D: 3 groups of rows, each row roughly a mix of its group's hidden directions
D (111 x 10)
[[-280, -130, -89, 121, -297, 110, 358, 72, -144, -60],
[-335, 72, 121, -68, -157, 166, 362, -187, -135, 54],
[-68, 128, 359, 239, 110, -129, 326, -158, -72, 64],
[-356, -46, 69, 334, 187, 279, -37, -103, -69, -33],
[116, 264, 167, -339, -114, 151, 85, 304, 86, -84],
[-261, 15, 211, -184, 382, -8, 80, 172, -20, -217],
[125, -157, 283, -235, 68, 169, 224, -219, -224, -138],
[312, 78, 208, 37, -18, 89, -438, -12, 10, -166],
[99, 164, 68, -184, -313, 7, -448, -42, 4, 20],
[278, 105, -123, -224, -383, 118, -42, 25, 194, -146],
[102, -248, -98, 147, -377, -182, -261, -92, -137, 44],
[24, -161, -177, -218, 6, 75, -114, -48, 311, 391],
[-294, -356, -40, -147, -122, -156, -4, 263, -112, 136],
[105, -76, 174, 22, -330, -195, 153, -358, -160, -61],
[190, -295, 17, -440, -139, 114, 15, -33, -112, -113],
[-170, -23, -50, 35, -263, 63, 497, 9, -48, 140],
[66, -14, -209, -193, -102, 160, 55, -29, 469, 173],
[-287, -62, 151, -190, -3, 72, 45, -181, -67, 431],
[78, 347, -140, 224, 23, 70, 199, 67, 349, -92],
[26, 88, 272, -310, 335, 12, 132, -53, -12, -254],
[204, -20, -229, -300, 25, 24, -6, 377, 152, 157],
[178, -190, -245, -41, 258, -68, 30, -16, 165, -383],
[-115, 226, 353, 356, 171, -104, -47, 111, 69, 22],
[117, -214, 273, 82, -78, -33, -245, -185, -272, -245],
[47, -262, 96, -62, -53, -243, 439, -114, -153, 34],
[39, 118, 163, -141, 302, 440, 154, -23, -42, -54],
[-7, -30, -299, -176, -88, 110, -249, -160, 233, -304],
[-324, 45, -102, -91, 38, 11, 449, -201, -27, 76],
[-96, 216, 292, 130, 121, -240, -140, -207, -284, 47],
[245, 285, 276, -164, -234, 2, 30, 257, -91, -31],
[149, 185, 47, 4, -304, -177, -261, 312, -158, -50],
[-194, 63, 247, 198, -156, -215, 60, -80, -328, 213],
[68, 28, 228, -6, -32, -331, 139, 39, 173, -396],
[-296, -86, -19, 95, 77, 274, 102, 194, -125, 356],
[168, -35, 415, 149, -237, -38, -75, -254, 47, -147],
[25, 209, -152, -241, -14, 125, -143, 36, 351, 299],
[30, -70, -506, 9, 218, -41, -28, 143, 202, 52],
[-129, -218, -329, -82, 239, 72, 111, 305, -117, -122],
[228, -154, -344, 24, 125, -81, -217, 86, 307, 100],
[13, 390, 212, 33, 40, -138, -9, 159, -338, -132],
[110, 17, 263, 5, 167, 109, 342, -42, 30, 367],
[204, 178, 487, 3, 48, -55, 186, -35, 66, 139],
[-142, -249, -179, -297, 287, 145, -218, 22, 143, -40],
[12, 291, -191, 54, 122, 37, -420, 110, 183, -116],
[-166, 337, 229, -145, 246, -24, 0, -152, 150, -235],
[-378, 114, -215, 72, -75, 214, 227, 13, -232, 106],
[-29, -33, 108, -186, -56, 357, 94, 324, 44, 285],
[175, 490, 3, -128, -157, 21, 60, 154, 191, 2],
[-36, -212, -404, -5, -120, 250, 63, 273, 5, 106],
[141, -203, -5, -381, 301, 43, -132, -129, 185, 95],
[66, -166, -272, -61, 110, -198, 358, 241, 34, -165],
[-156, 81, 35, -164, -96, 50, 16, -281, 168, 445],
[-238, -297, 13, 229, -91, 182, 9, -362, 55, -54],
[301, 229, 292, 39, -246, -82, -136, 174, -172, -11],
[210, -138, 21, -111, -176, -194, 415, 157, -177, 55],
[213, 58, -189, -67, 187, 14, 396, 171, 254, 36],
[95, 120, -12, -37, 81, 229, 216, 101, 238, -422],
[47, -282, -283, -112, 203, -98, 202, 301, -107, -85],
[42, -164, 271, -195, -307, -29, 192, -66, -204, 240],
[-9, 166, 169, 198, 162, -46, 326, -221, 12, -311],
[152, -341, -173, -98, -307, 121, -56, -187, -213, -67],
[-226, -78, 386, 230, 118, -74, 39, -35, -266, 154],
[79, -78, -188, 105, -275, -255, 89, -34, 163, -376],
[-200, 136, 6, -57, -335, -52, -85, -421, -17, 119],
[283, 127, -140, -103, 167, -15, 215, 352, 215, 70],
[-207, 141, 42, 107, -165, -192, -223, -418, -103, 19],
[83, -93, -126, -266, -47, -62, 411, -252, -27, -185],
[221, -295, -122, -206, -302, -32, 28, -225, -136, -139],
[-246, 124, -172, -60, -221, 288, 359, -10, 43, 63],
[-94, -185, 282, -11, 2, -151, -194, -59, -314, 301],
[14, -272, -257, -120, -222, -170, -309, 32, -52, -209],
[-44, -35, 226, -131, 244, 110, 303, -266, -237, -118],
[-285, -31, -205, 153, -27, 147, -38, 296, 26, 341],
[273, 41, 138, 138, -214, -94, 38, -396, -2, -220],
[-5, 70, 93, 14, 90, 484, 43, 304, 113, 113],
[-29, -23, 213, 97, -146, 35, -77, 416, 149, 310],
[34, -284, -67, -445, -88, -186, -187, 19, -118, -1],
[310, 72, 282, 104, -264, -162, 174, -208, -118, 16],
[-336, 128, -13, 50, -197, 347, 76, -243, 113, 84],
[-222, -99, 50, -367, 12, 62, -60, -107, 15, 400],
[-273, 27, -96, -246, 124, 275, 14, -118, 352, 46],
[171, 434, 169, -85, 85, -221, 78, 147, -61, -188],
[-127, 193, -324, 6, -208, -373, -110, 28, -25, -145],
[-142, -151, 146, -420, 243, -157, -129, 104, -116, -104],
[91, 207, 2, -109, 309, -66, -131, 278, 46, -342],
[-295, -218, -101, -47, 80, -73, 338, -174, -237, -130],
[40, 364, 225, 24, -276, 157, -77, -178, 229, -3],
[60, -27, 236, -294, -195, 3, -315, -214, -62, 206],
[23, -160, -147, -331, 11, -36, -184, 427, -20, -21],
[11, 119, 412, 181, 187, 231, -48, 168, 45, -195],
[-121, -362, 73, -81, -162, 3, -215, 123, -262, 248],
[1, 381, -204, 132, 28, -155, 160, -245, 233, 80],
[244, -231, 218, -57, -90, 118, -56, 376, -176, -119],
[-268, 142, -32, 225, 236, -40, -27, 2, -349, -230],
[290, 320, -73, 20, -129, -396, -61, -43, 49, -39],
[-361, 16, -184, 3, 308, 91, 188, -37, 131, 234],
[346, -145, 38, -212, 81, 200, -194, 251, 119, -166],
[-165, 100, 227, -297, 187, 85, -5, -212, 325, -75],
[-159, -117, 116, -447, 187, -230, 107, 70, -83, 110],
[-7, 117, -156, 311, -199, -156, 59, -252, -107, 313],
[4, -192, -148, 101, -160, 141, -155, -265, 323, 251],
[-217, -140, 34, -12, -85, 253, -61, -357, 308, 104],
[162, 120, -320, 301, -205, 96, 104, -265, 71, -70],
[-133, -205, -92, -419, 9, -45, -106, 278, -12, 201],
[-176, -347, -95, -220, 140, 96, -199, -267, 41, -160],
[60, 44, 237, -60, 135, -277, 40, -157, 1, -435],
[320, -111, -310, 197, -85, -154, -173, 184, -13, 177],
[-99, -283, 296, -161, -166, 148, 56, 104, -257, 207],
[82, 153, -425, -26, 28, -234, 96, 89, 215, -212],
[-251, 155, 145, -65, -40, 279, -338, 34, -147, 216],
[15, -103, -134, -448, 89, 307, 0, 202, 49, 26]]

one row of each group, then the others: which group is each in?
[-145, -145, 287, -162, 21, 48, 238, 396, 91, -6]	Q
[117, 60, 119, -138, -130, 243, -319, -349, 160, -18]	T
[332, 222, 361, -72, -67, -173, -192, 32, 71, -58]	S

[-129, 246, 62, 472, 118, 22, -199, 101, 83, 21]	Q
[-209, 138, -375, 236, 12, -233, 172, -89, 118, -105]	Q
[-116, -164, 313, -103, 5, -42, 150, -167, -201, 366]	T
[-127, -224, -194, 135, -56, 95, -249, -124, -51, 402]	S
[51, 14, -16, -221, -171, 302, 215, 234, 218, -235]	S
[12, 142, -76, 417, 14, 67, -180, -298, -172, 145]	Q
[143, 180, 351, -29, -168, 131, 37, 55, -55, 382]	T
[-29, 327, 209, 57, 398, 230, -47, 42, 53, 56]	Q
[111, -286, 186, -306, 48, 119, 266, 51, -21, 251]	T
[-270, 2, -63, 83, -14, 162, -217, -325, 120, 313]	S
[-115, -24, -307, 250, -237, -51, 141, -42, -2, 353]	Q
